A single turn carries every row of the set below to another of its rows. Some are shown first; where does it send the rows asked next?
mudad: [-30  -9 -17 -12 -23   4  -3  13  -7 -20  30 -17  -5  -8 -25 -17  -6  -5
  12  -1  13  15]
depub: [-17  14   0  17   1 -32 -12  -6  -4  22   6  24  13  11  13 -12 -21  -4
 -24  24 -16  -5]
riz: [-27  11  -1  -2  -2  15  19   3 -31   3  -9   3   6  16   5  -7  20 -13
  17  15 -15  -6]
Pem: [ -4 -13   3 -14 -30  14  21  -3  23  46  -4 -10  24  14   5  13 -26  -7
  10  -6  -4   2]
Pubom: [-29   8 -15  15  -6  19  -8   1 -10   0  37   6 -17 -16   4 -19 -23   7
 -20 -12  13  -3]
dafu: [-16  13 -14 -17 -23  20  22   7 -25  -4  -2 -22   2  22   8  -5  12 -14
  13   6  -3  -7]
Fepeg: [-15  -3 -20 -21 -20  -2  -5  14  -1 -18  38 -25  -3 -10 -10  -5   4   1
  10  -7  22  11]
monu: [ 13  -4 -30 -31 -23   0  -7   3  13  24  13 -24  24  -4  -1   5 -28  -4
  18  20  20  10]
Nepog: [-38   7 -19  14   3  21  -3   7   4   9  31   4 -14  -1  11 -16 -21  12
 -15 -17  18   6]
viv: [  7   1 -20 -26 -26   5 -10 -18  24  22  12 -34  13 -14  -2  -6 -21   1
   3  38  10   7]
dop: [ -1   1  36 -12   5 -15  10 -28   3  12  15  16  16  -2 -11   5   4 -28
   4  13  -3  -9]
Gupa: [  4  -8   1 -14 -32   9  26  17  27  34   6   1  12   8   7  17 -28  -6
  16  10  -3 -13]
nusum: [  0 -17 -17 -23 -34   0  -4  10  13   7   6 -37  31  -4  -2 -16 -29  -1
   0  26   8  15]
Neser: [ -2  15 -15 -13 -24   7   7   2 -20   4 -21 -18  24  16  18 -12  10  -8
   2  31  -3  -5]
sulez: [ -8  -9  37  -5   5 -21  -3 -10  -8  34  13  16  24  -3   6   5   6 -16
  -1   3 -13  -5]
vefu: [-14  13 -18 -21 -13  -8 -15   2   9 -13  22 -17 -15 -26 -18  -1   8  -8
   3   0  20  17]
Tigir: [-44  11  -6  19  -7   4  -3  15   1  16  27  21 -23   6   7 -20 -18  10
 -13   2   4  -6]
Fene: [-48   3 -14  19   0  17  -1  -1  -2  13  18  16  -9   7  -4 -24 -23  13
  -8  -5  18   9]
mek: [ -1   0  23 -10 -13 -35  15  -1   0  19  11  16  18  17  -2  16  -1 -20
   8   8 -16 -13]
kaz: [-35  21 -11  -2  12   9   0 -10  13  19  24   0 -24   3   3  -6 -18   4
 -16 -17  29   9]
fabel: [-31  -1 -16 -11 -23 -13  -1  18  -7 -14  42 -16 -18  -2 -13 -12  -4   9
   8  15   9   0]
vot: [ -8  -5  27  -2   7 -24   5 -11  -5  14  13  17  24  -1   0  15  13 -18
   2  -8 -17  -1]
fis: [ -6  -2  24  -2 -20 -22  11 -20  -6  18   1  14  22   8  -9  14   8 -19
   1 -11 -17  -3]
Vados: [-19  13  -7  -2  -9  27  18   3 -13  28 -23   1  15  24  22  -8   4  -1
  10  23  -1  -7]
Guni: [-27  11 -16  -3  -8  36  21  11 -18   9  -5 -19   4  23  23 -21 -11  -1
  -1  16   1  -6]
gake: [  6  -2  10 -14 -20  26  17 -17  33  40   3   5   8 -10   0  15 -17 -13
  15  11   2  -9]
tuk: [  1  -4  -7 -25  -9   1 -11   5  32  19   0 -27  19 -28   5  -7 -16   6
  -3  33  22  16]
kole: [-15  15   4   8  20 -12 -16 -31   0  15  13  14  11   3   4 -25 -27 -18
 -27  26  -2   2]
mivur: [ -9  -7   9 -20   8  15  22  -7  31  43   5 -10   9  -9   0  23 -21  -7
  15   1   1   7]
rire: [-10  14  14   5  18 -16  -9 -17   9  11   6   2  14  -9  19 -17 -22  -4
 -46  10  11   1]
Veb: [-20   7  -2  19  19 -20 -17 -14  -9  10  13  10  22  -3  16 -18 -17   4
 -33  12  -5   6]
lasop: [  1  -5 -30 -17 -33  -6   0  16  14   6  16 -28  13  -6   1  -5 -34   9
   5  38   2   1]
lep: [-20   3  -3 -27 -23   2 -12  -5   5  -6  41 -29 -18  -9 -14 -18   6  -9
   3  10  21   5]
lome: [ 11  -7   6 -16 -20  10   2   7  19  46  -2  10  23  -9   6  17 -14 -22
  18   0  -6   0]
voren: [-22  10 -10   1  -2  12   7   5 -31  -8 -10 -13  17  10  16 -27   2  -6
  -6  34 -12  -3]
kur: [  2  -9   4 -10 -11  15  15   4  28  47  -1   5  25   1  13  22 -15  -7
  16  -6  -3   1]
pel: [ 13  -8 -26 -24 -22  -4 -10   7  20  15   6 -31  34 -10   9   0 -20   4
   5  24  13  13]
renat: [-21   6   6  21  -1 -23 -13 -21 -10  13  -2  21  26   4   5 -22 -11   6
 -28  16   0   4]
pomo: [-35  15  -4   5  -1  26  -9  -6  12  15  30   8 -27  -2   2 -27 -22 -13
 -17  -4  14   2]
bepap: [ -9  -3 -15 -23 -23   3  -5  11  -5 -12  41 -23  -2 -10  -6 -14 -10   6
   4   3  39   2]
zegev: [  0   4  24  -9  10 -19  10 -18   5   4   9   2  12 -19  -8  18  -1 -29
  -9  -6 -20   1]
Zuvo: [-27   7   1  18  20 -15 -15 -23 -19  24  23  11  10  -3  10 -13 -21   3
 -26   8 -12   0]

tuk -> mivur
renat -> Fene
And these:
Guni -> dafu
sulez -> Zuvo
kur -> vot
pomo -> lep
Tigir -> fabel

